One vector is turned by the same rotation once a tick. Each row is the vector after some number of ticks, and that number follows the row.
The counts run from 0 to 558.
[135 135 126 142 162  91 129 132 147 132 145  69 144  86 155 155  80 117
  82 132 126  94 150 138 115  75 124 163 153 138 106 141 123 143 121 116
 166 152 149 138 107 153 132 116  98  78 133 172 139 143]
183
[125 133 107 142 173 122  84 132 136 134 128  58 143  91 141 159  93 128
 103 125 107 101 129 125 116  51 138 141 144 161 131 129 112 131 114 124
 160 140 156 118 106 162 146 122 119  60 118 179 107 139]
18
[129 132 122 158 145  87 101 132 154 126 159  87 125  74 145 154 128  98
 114 151  99 123 147 156 140 104 137 139 161 103 142 123 130 148 145 135
 134 184 169 152 109 149 142 114 117  43  93 156 105 110]
379
[135 138 105 139 160  91  88 135 147 130 144  68 140 124 126 133  88  82
  96 132  86  96 143 110 129  97 129 132 131 126 143 120 133 138 139 132
 170 146 134 125  90 152 149 107 102  61 110 173  76 129]
16
[109 160 109 160 135 133 120 132  99 104 137 110 125 125 107 161 111  98
 115 145  97 118 161 112 144  55 129 135 132 129 130 106 104 134 125 150
 203 196 140 120 128 140 178 140 141  92 119 139 111 123]
300
[ 99 152 103 165 133  84  94 159 106  95 165 103 132 127 133 165 107 106
 109 110 103 119 136 176 144  91  99 161 165  90 110 136 135 143 158 150
 172 169 128 107 112 126 131 129 113  80 105 145 113 132]
353
[134 136 110 155 161 102 103 147 139 125 153  80 143 127 112 158 106 103
 105 132 102 102 136 115 151  60 130 134 135 119 116 129 127 143 124 146
 150 154 146  97  82 155 173 130 112  59 144 155  91 168]
180
[103 130  97 136 129 107  97 169 120 101 143  74 103 125 115 142 124  68
 107 133  95 105 107 152 151  77 128 141 123 102 125 142 158 137 139 157
 152 163 153 123 119 118 183 132 115  49 116 144 101 110]
55
[105 144 116 176 130 100 153 146  99  87 147  96 114 112 126 165  93 118
 125 112 121 119 161 137 161  59 120 186 168 130 100 129 102 138 126 145
 137 203 160 129 127 151 149 126 135 111 141 139 154 151]
496
[120 139 159 155 140 107 100 122 110 111 131  65 123 109 160 184  99 111
 123 139 123  90 130 137 118  90 142 187 176 144 116 129 111 124 152 154
 184 159 143 136 142 150 156 137 128 104 104 160 132 101]
412
[ 89 133 112 176 163  98 119 153 129 122 151 104 113  97 141 147  96  87
 116 142 123 142 147 129 175  73 125 132 146  90 133 116 117 155 151 126
 146 197 136  92 110 133 141 129 121  92 129 145  81 161]
500
[110 141 121 156 135  88 104 152  96 103 160  81 134 126 134 136  70  98
 108  86 105 104 142 123 159  75 106 195 154 126 109 145 122 132 157 116
 125 144 140 106 108 151 137  96 119  85 123 156  97 144]
169
[117 134 107 169 174 127 118 138 115  98 125  59 135 117 127 145 105 118
 135 114 109 102 149 113 136  74 142 173 149 176 129 124 105 122 119 129
 152 193 153 135 140 167 161 141 125 116 108 174 144  99]
453
[119 117 152 167 157  93 139 138 141 100 139  68 102  94 151 135 105  62
 123 137 115  93 159 125 165  97 157 165 159 125 119 145 123 141 169 119
 122 186 150 136 130 148 151 136 114  98 126 153 117 105]
89
[107 124 113 184 149 136 127 154 130 113 134  79 125 104 109 159 121 112
 134 119 128 121 142 148 149  89 109 173 155 117 119 116 112 138 136 149
 175 215 156 132 148 131 183 144 106 105 128 144 147  85]
269
[129 125 147 153 146 117  88 115 128 114 119  66 134 104 155 186 102 125
 134 149 135  96 121 136 125  71 145 171 167 151 127 115 107 137 149 152
 175 165 149 123 136 157 170 136 127  98 108 168 123 124]
411
[120 134 129 159 119 120 108 145 128  95 126  93 138  89 150 124  80  82
 134 127 121 114 129 139 178  68 126 160 135 119 137 138 115 136 184  92
 147 180 122 124 139 144 154 114 131  99  88 154  76 118]
109
[120 132 134 157 125  83 134 116 117 124 141  85  94 135 117 147  69  99
 119 114  83  90 144 144 122  88 108 180 143 122 110 132 127 121 144 175
 153 129 160 118 115 142 157  97 109  73 104 157 109 130]
549
[102 140 132 141 131 109 120 136 115 122 136  91  80 117  91 155  99  88
 113 124  91 111 111 152 138  94 101 174 138 103 119 133 145 139 134 161
 175 167 167 143 129 117 176 126 121  51 118 141 118  82]
404
[ 79 124 127 166 143  96 130 161 113 109 150  72  96 118 144 163  87  88
 131 133 132 111 111 151 118  93 111 177 151  99 102 139 137 123 129 161
 158 184 139 106 142 122 155 151  95  91 119 169 145 114]
64
[101 150 127 170 133  98 103 163 134 114 151  76 100 128 145 162  94  66
 153 108 125 126  96 131 159 105 126 183 162  82 143 144 111 127 157 128
 148 187 133 113 125 120 156 143 112  95 112 167 114 132]
66
[103 150 128 139 135 113 135 123 162 114 144  94 137  81 172 151  76  97
  88 123 136 112 139 136 133  86 111 171 158 126 130 130 107 146 158  99
 180 210 142 124 142 149 144 143 115 108 118 168 127 124]
472
[129 145  99 132 138  92 132 145 113 109 147  92 113 129 107 153  78 101
  82 101  89  93 133 135 162  62 118 155 136 133 108 136 137 146 148 145
 157 133 161 117  92 147 171 113 123  69 134 143  91 147]
344
[139 141 120 140 158 113 111 133 144  92 115  66 153 118 151 132  96  74
 103 123  99  83 144 117 135  73 141 157 138 165 129 139 119 142 148 110
 178 188 122 148 127 153 151 149 107 109 108 174 121 108]
451
[104 133 109 158 171 130 143 142 162 133 132  79 134  75 144 133  79 112
  89 111 127 104 155 137 120  66 111 161 149 154 120 134 107 139 137  98
 167 175 164 110 144 152 150 122 110  99 120 162 122 106]
307
[ 98 130  93 172 166 120 110 187 105  80 153  81 129 128 128 139 122  76
 119 110 105 108 157 132 165  51 134 135 136 125 113 144 113 139 146 121
 161 165 130  89 112 133 161 140 114 107 117 136  97 128]
478
[120 143 113 152 169 116 146 136 163 135 147  79 138  94 137 136  66 104
  83  99 112  92 148 118 135  76 120 160 145 148 133 136 107 133 155  94
 167 165 157 117 124 165 156 121 114 107 121 162 104 110]
306
[ 97 128 122 179 149 104 132 137 105  89 156  80 142 127 115 146 108 110
 129 110 103  91 165 137 134  79 116 169 147 160 107 136 127 110 156 158
 142 190 146 102 145 167 162 142 115 110 109 149 133  97]
290
[127 144 122 134 138  86  74 133 124  88 152  75 141  94 148 157 136 104
 101 136  98 102 166 140 135  93 141 150 161 123 138 129 135 141 149 131
 141 194 148 158 107 149 135 115 124  59 107 159 120 113]
29
[ 98 126 155 186 156 107 110 151 102 107 145  63 113 129 133 159 109  90
 149 127 121 110 146 141 119  88 123 192 164 120 101 142 105 115 126 161
 150 164 136 111 141 124 151 131 102  94 111 147 153 103]
414
[138 146 122 142 158  97 100 138 139 136 147  75 137 111 126 169  80 109
  89 128 112  97 121 105 152  62 135 150 147 129 115 127 119 145 136 125
 168 143 146 109  86 155 162 126 121  73 145 160  92 162]
181
[118 130 119 180 167 124 160 138 127 115 113  81  97 108 121 143  90 102
 144 122 100 106 147 126 139  71 121 168 154 157 115 130 104 132 108 135
 166 197 155 142 143 149 152 144 109 109 109 163 156 106]
103
[137 112 124 144 140 101 135 124 152 116 133  58 123  96 155 158 105 106
 110 152 129  84 135 132 122  73 155 153 153 154 127 130 132 132 118 156
 138 174 168 138 124 170 180 134 101  83 127 178 144 129]
60
[128 114 148 140 133 110 105 151 139  91 135  73 126  87 172 154 131  80
 104 153 126  96 139 161 146  65 163 150 152 121 119 144 126 145 165 127
 149 146 145 138 125 137 163 116 123  70 102 139 111 112]
234
[114 153 116 156 147 120 121 138 173 116 124 105 128 121 139 144  93  75
 113 115 102 116 146 135 138  54 107 128 142 104 132 131 108 147 142 129
 152 197 123  92 107 131 162 138 106  71 128 160 101 187]
325
[124 138  92 151 154  92  99 152 153 134 134  78 116 107 128 136  78  92
 104 117  95 104 104 157 134  97  99 133 135 106 129 134 142 150 151 137
 172 145 142 117 103 131 148 119  93  65  97 169  77 134]
366
[ 86 138 109 159 150 113 125 152  86 103 163  80 120 111 118 145  82 114
 108 109 116 104 142 116 158  91 118 193 146 146 119 133 123 120 146 130
 163 177 165 118 148 152 161 131 128 120 115 155 122  73]
455
[109 143  95 157 151 119 154 130 129 117 148  92 106  73 131 134  91 110
 106 133 110 120 172 112 148  57 148 147 141 151 144 117  97 138 113 111
 139 186 179 141 129 159 159 112 138  91 124 156 128 127]
483
[110 117 130 149 135 119 118 144 123 123 128  82  96 110  98 145 108  80
 123 136  98 110 113 159 138  82  85 168 123  97 111 136 149 138 129 164
 161 172 151 139 124 116 176 123 105  37 124 144 117 106]
405
[122 124 125 165 134 118 126 138 145  88 129  88 136  85 156 126 123  87
 138 143 108 100 179 154 148  51 145 135 147 148 129 133 108 123 164 120
 130 187 144 130 141 159 162 112 124  91  74 147 104 111]
111
[ 80 140 110 143 134 115 101 138 120 102 144 106 110  89 139 162 128 109
  94 137  94 130 185 161 114  64 111 141 152 113 123 126 112 151 117 151
 161 192 156 126 119 122 144 114 136  52 119 131 132 133]
175
